Small tables with named rows and columns. After each table, cells are looked up by row and column.

buv
|  | nub | govopam | fari | pazub | lig | vof | nivuk | givitez | fedori | tuneb |
|---|---|---|---|---|---|---|---|---|---|---|
| libamiz | 68 | 33 | 62 | 70 | 56 | 60 | 47 | 39 | 44 | 60 |
| ritav | 53 | 50 | 53 | 53 | 51 | 52 | 54 | 77 | 50 | 82 |
| nilut | 60 | 56 | 67 | 54 | 51 | 54 | 62 | 34 | 57 | 15 |
| das | 46 | 46 | 48 | 44 | 58 | 61 | 53 | 71 | 47 | 52 |
| fuv | 32 | 71 | 71 | 55 | 55 | 61 | 47 | 36 | 51 | 53 |
| mik | 61 | 54 | 47 | 48 | 63 | 57 | 62 | 62 | 53 | 50 |
| lugakep | 44 | 46 | 65 | 56 | 40 | 55 | 55 | 34 | 60 | 36 |
| riz | 45 | 42 | 64 | 55 | 59 | 41 | 59 | 52 | 73 | 61 |
| dat | 60 | 87 | 64 | 47 | 69 | 68 | 49 | 45 | 76 | 67 |
| repenur | 43 | 52 | 74 | 70 | 78 | 59 | 43 | 64 | 62 | 48 |
| sif | 27 | 51 | 52 | 57 | 55 | 60 | 55 | 54 | 59 | 38 |
| biv | 45 | 53 | 56 | 61 | 56 | 61 | 52 | 47 | 46 | 54 |
| dusi | 59 | 38 | 44 | 43 | 71 | 65 | 52 | 29 | 50 | 57 |

What is the fedori of das in buv? 47
What is the vof of dat in buv? 68
What is the nub of biv in buv? 45
What is the fedori of biv in buv? 46
What is the vof of repenur in buv? 59
What is the lig of mik in buv? 63
What is the givitez of nilut in buv? 34
What is the fari of repenur in buv? 74
What is the fari of ritav in buv? 53
What is the vof of riz in buv? 41
What is the fedori of fuv in buv? 51
Row with the largest tuneb: ritav

rus:
	kamitub	vif	lika	narabe	senifek	labetav	sem	fede	soru
mir	42.89	66.43	33.68	64.74	40.91	74.35	36.26	70.22	47.06
git	71.39	78.60	35.01	35.58	86.86	86.82	84.22	84.73	35.43
gogar	73.96	61.07	15.39	77.33	75.24	41.16	42.06	59.01	59.30

gogar, narabe => 77.33
mir, kamitub => 42.89
git, lika => 35.01
gogar, lika => 15.39
gogar, labetav => 41.16
git, narabe => 35.58
mir, senifek => 40.91
gogar, kamitub => 73.96
gogar, vif => 61.07

Table vaf
,zulob,gezarez,zupi
ret,139,103,172
zimabap,117,167,166
safula,109,67,97
fik,101,124,172
zof,156,140,59
dalume,220,187,55
feb,129,99,176
diz,188,130,214
lezo,110,80,93

What is the gezarez of zimabap in vaf?
167
What is the zulob of feb in vaf?
129
What is the gezarez of safula in vaf?
67
What is the zulob of safula in vaf?
109
What is the gezarez of feb in vaf?
99
What is the zupi of zof in vaf?
59
What is the zulob of ret in vaf?
139
What is the zulob of fik in vaf?
101
What is the zupi of safula in vaf?
97
What is the zupi of diz in vaf?
214
What is the zulob of zof in vaf?
156
What is the zupi of dalume in vaf?
55
What is the zupi of zimabap in vaf?
166

ran
|  | logoge | vumida |
|---|---|---|
| tubef | -70.391 | -14.860 |
| bepuvip | 58.656 | -21.175 |
| manuk | 15.345 | -19.841 |
| zaban | 47.323 | -27.110 |
| fili | 9.435 | -14.173 |
| kovar | -2.205 | -22.561 |
| kovupip | 23.881 | -18.811 |
| dolozib | 34.708 | -21.635 |
| sug | -50.421 | -14.629 |

What is the logoge of kovupip in ran? 23.881
What is the vumida of dolozib in ran? -21.635
What is the vumida of sug in ran? -14.629
What is the logoge of zaban in ran? 47.323
What is the vumida of kovar in ran? -22.561
What is the vumida of bepuvip in ran? -21.175
What is the vumida of zaban in ran? -27.110
What is the logoge of tubef in ran? -70.391
What is the vumida of fili in ran? -14.173
What is the vumida of tubef in ran? -14.860
What is the vumida of kovupip in ran? -18.811

